One vector is turned by the same rotation once a step. Each row is the vector after some number of steps, and that number follows the row.
The counts run from 0 to 554.
[-28   4 -18  12  43   9  10  12   2  -6   1   5 -18   9  -7   7  -1   4
   3   3  19 -12  14 -18 -26 -14   3 -13   5   0  11  -2  11  20 -36  12
  15 -10   3]	308
[-12   6  -4  17   7  13 -20  -5   9  10  16 -18  -7  24 -19  -6 -15  -7
  -4 -13  -7   5   3   0 -28  12   9 -22  -8 -16  25  17 -11  -2   2   5
 -32   2 -12]	268
[  0  12 -17  10   5  16  -4 -16   0  -7 -17  -6 -14  11  20   7  -3   7
   7   2 -18  -1  27  -5  20   8  12  35  23 -28 -11  -2  10  14 -14   8
   9 -15   0]	470
[-18  18   5   6  16  14   3   3  22 -22   7   9 -15   2 -11  25   0  -9
  11   4  -8   6  17 -19 -12 -24   0  15   9  22   6 -13  10  27 -13 -12
 -10 -27   4]	203
[-13  11  -9  17  -5  27 -10 -15 -12 -20  13  25  -4   9  -2 -12  29 -32
   6  -1 -23  14 -11   0   8   4  -7   2  11   0   4  12  -1 -14   2 -25
 -10   3   1]	338
[  6  18   8  -9  -6  20 -13   1 -11 -19  16 -14 -14  11 -16 -16  22  -3
  11  -3  16  14  21   7 -36   4   9 -16   1 -18   6  -7   5  22 -12  24
 -14  17   9]	62
[ -2   0  16  -8 -15  -1  10  11   6  15 -13  27  13 -20  -1   5  19  12
   6   5  -1  -6   2  14  29  18  -6  21   9 -18   2 -30   4  11 -13   5
  15 -23  14]	53
[-25   3  16 -20  17 -19 -13 -17   6   9   7  14  14   8  -9  20 -20  -7
 -27   9 -14  -4   9  -7 -13  10   0  12  -4   3   9  -4   1  -3   4   6
 -21 -37  13]	32
[-25  -8  -8  -3  30  -6  10   9  14   4  -6  -9 -17  -9  14  24 -13  11
  -4  -3  17 -14  25  -2 -21 -12  10  -5  10   4   6 -11  12  15 -27  -1
   3 -15  10]	309
[ -8   0  11 -28 -10 -19  14 -15  24   7   1 -22  -5  16  20 -10 -12  17
 -24  -8   8 -12   6  -8  -3  -9  17  -7  -3 -22   0 -25  -7  -6 -11  25
  16  -2  18]	194
[-22  -9  -2  -2   5  16  23  11  -8  -9  12  21  14 -20   7   9  14 -25
  -3 -29 -10   4 -17 -14 -10 -12  -1 -19  -5 -12  19  11   5  -6  18 -19
  -2  21 -19]	287
[-11  13 -10  12  23   6  10   8 -18   3  11  -9  21 -13   2  18 -16   1
  -6 -22   2  -2  18  -1 -31  -6   2   7  -6 -26  24  27   4  16  14   1
 -20   2  -1]	424
[ -6  -2  -6  -7 -32  -8  -6  -2  -1 -19   0   7  -2 -12  19  19  -2 -26
  16 -11  -9 -10 -14  -1  27 -13  -2   8   4   0 -14  15 -15 -23  24 -21
  -4  -3   1]	336
[ -1  10  18   1   8   6  17  14   5  13 -15  24  13 -31  -2   3  11   5
   1   4 -10   0   8  15   5  13  -4  30  10 -16  -3 -11  24   7 -15 -19
  13 -23  21]	52
[  0  23   4 -29 -14 -10  17  11  -7 -36  14   4  -2  -7  13 -16   2   2
   2  11   8  -8   8  18   8 -23   7  21  11 -27  -9  -1   1  10  -1  11
   2  16  27]	541
[ -1 -13   6 -15   5 -23  -8  15   4 -10 -13  15 -12 -23   2  14   4  -9
  15  23  10  -7 -18  26   0   3  11   0  16  23 -18 -23  13  -2   7  -4
 -24 -15  -7]	68
[  4 -15   7  -4   3   0 -22   2  16   5   5  -4   7 -13  -2  16 -11 -14
   6   3  17   2 -24 -29 -36   1  -4 -33 -11 -10  15  11 -10 -27   6  10
 -11  10  -9]	115
[-16  11   4   0   7   8  10  -8 -18 -22  13  19  13 -24  14  13  15 -18
  11  -8 -13   7   0  12   6  -3   2  28  14 -23  -7  14 -10   5  15 -18
 -10  13  -4]	182
[  1   7  20  -6   0 -18  24  -7  27   0   4 -14   3   3  19 -12  -2   0
  -4  -8   4  -2 -25 -10 -11 -29  14 -18  -1   2  -7  10 -22 -21   8   3
 -11  39 -16]	196
[-14  -8 -18   7  37 -13  23   8   2  -7 -10  -1 -19  13   9  -1   0  -4
  -7   2  -1 -12   6  -9  -1   1   4 -13  13  -3 -19   6   4  11 -26  30
  19   9 -19]	519
[ 31  20  14  13 -28   2   5  23  15  10 -18  -5  13 -13  -9   2  -3   1
   1 -10 -11  10   8  26   8  12  -8  22   2 -12 -11   4  14   1  -5  -3
 -32  -8   9]	108
[ -2  17   5   1 -14  -2 -16  -1 -18 -12   3   8   9   9  -5  20  12  -9
   5  -4   7  -6 -12  16  19  31   4 -10 -15  -7 -17   6 -12   0  20  32
 -34   1  -5]	371
[-15  -9  10 -19 -14 -13  34  28   4  19  -1  19   6 -18  -5  -6  10   0
 -20 -18   0 -11  -3  38  -5  12  -4 -11  -3  -6   4 -17  21   5  -7   3
  -1  -7  18]	345
[  5  25  -3   3  -6   6  -4   5 -28  -7   1 -10  20 -23   9  13   6  -5
  13 -19   4  -3  18  26  -2   3   7  22  -1 -28  13  13  -1  10  25  -2
 -25   2  23]	27
[  0 -20  -3 -32   4 -18  -7 -13   4   3  -2  19  -3   8   7 -14  -2  10
 -18  18  -2 -12   0  -7  -9   3   6   3  18 -31  11 -27  15  -1  -6  22
  27 -26  12]	380
[ 12  21  14  16  18   2 -11  17  -2 -13   1   0  -2 -14 -14  -4   4 -18
  23  22  12   6  -5  19 -31 -22   4   7   8  17  -4   5   2   8   2 -17
 -34  12   0]	409
[-22   1 -14  -5 -30   3   9   3   8 -12   5  -1 -23   0   6  10   1 -20
   1 -25   7  -6 -17   5 -16 -19  13 -22 -11  19   3  11   9 -19  12 -26
 -32   5  12]	441
[  3   8  27 -15 -14   3  -6  -1   7 -21   6  11  23 -17  -9  23   6 -13
  14   5  13   4 -13 -10  10  21 -19   2  -4 -31 -17  11 -16 -17  -4  18
   4   8   0]	508
[  9 -18  -8  -6   5 -27   8  -4  14  18  -6  -4  -4  17  12 -16 -17   7
 -12   5 -14 -17 -25 -11   6 -20  17 -26  11   0   9 -10  -9 -22  15  17
  14   0 -23]	382
[ 18   4 -17   7  26  -5   0  19 -19   0 -16  -4  -6  14 -12 -13  19  -4
  13  17   7 -19   4 -13  -7  -6  10 -21   6  26  -5 -20   3  19   0  34
  12  -5 -22]	120
[ 24   3 -10  -9 -16  -2  12  13   6 -16   2  15  -6   8  -9 -37   0  -6
 -12  13 -18   9  -1  10   0  -8 -11  13  18 -28 -10  -2  29   7  -2  -2
   4  -7   8]	435
[-22  -7  -4   2  21   5  -7  10  31   4   8  16 -16  -6  -8   9 -17  -6
  -3  25   4  -2 -16  -1 -27  -3   5 -10  10   6   5   4  16 -12 -14 -21
 -25 -20   6]	359
[-19  -2  -1   9  31   4  -5   3  38  -7  11  25  -6   1  -9  14 -14  -5
   5  28  -2  -2 -21 -23 -21 -12  -2 -18   9  12   3   2   1  -1  -4  -8
 -12 -10 -21]	358
[-18  17   5 -12 -14   6 -10 -16 -11 -11  16  34   9   8  11   8  25 -12
  -2   2 -19   3 -18   5  22  27   4   2 -14   7   4 -17   3  16  22  11
 -22 -22   5]	184
[-20  22 -17   1 -19  18  -9 -20 -25  -7   7 -12 -13  27  20  -5  22  -7
  11 -24  -9  -9   9   3   2  -2  25  -4  -8   9  17 -12  -4  10  13   1
 -11   1  23]	234
[ -7  15 -33  17   2  24   1 -13  -2 -18   5  -3 -15  32   5 -10  -1  -7
  -6  -4 -22   1  16 -19  11 -10  -5  13  10 -26   7  20   8   1 -13   0
  13  -9  10]	283
[ 12  35  -8  -3 -16   9 -16  12 -17 -27   2  -4   3  13  -4  -3  21 -15
  26  24  25 -14  -8  -8  22  -8  -3  -7  -5  13 -17   4  -4  -7   2   2
   1   8  28]	200
[-11   4   0 -20  18  -9  -3   6  -1  -6   2   3   0   7  -1  17   3   8
   8  23  31 -28 -14 -17 -14   1  16 -31 -11  15   2 -15   4  10  -1  36
   4  -8  -1]	462
[ 25   6  11  -5 -15  14   0  14   2  -7   5  -6   8 -25 -14   3   7  -5
  28  -4  21  -3  -1 -16 -33 -20 -11 -14  11 -29  18   1 -16  -9   6  -7
  15  25  -9]	458
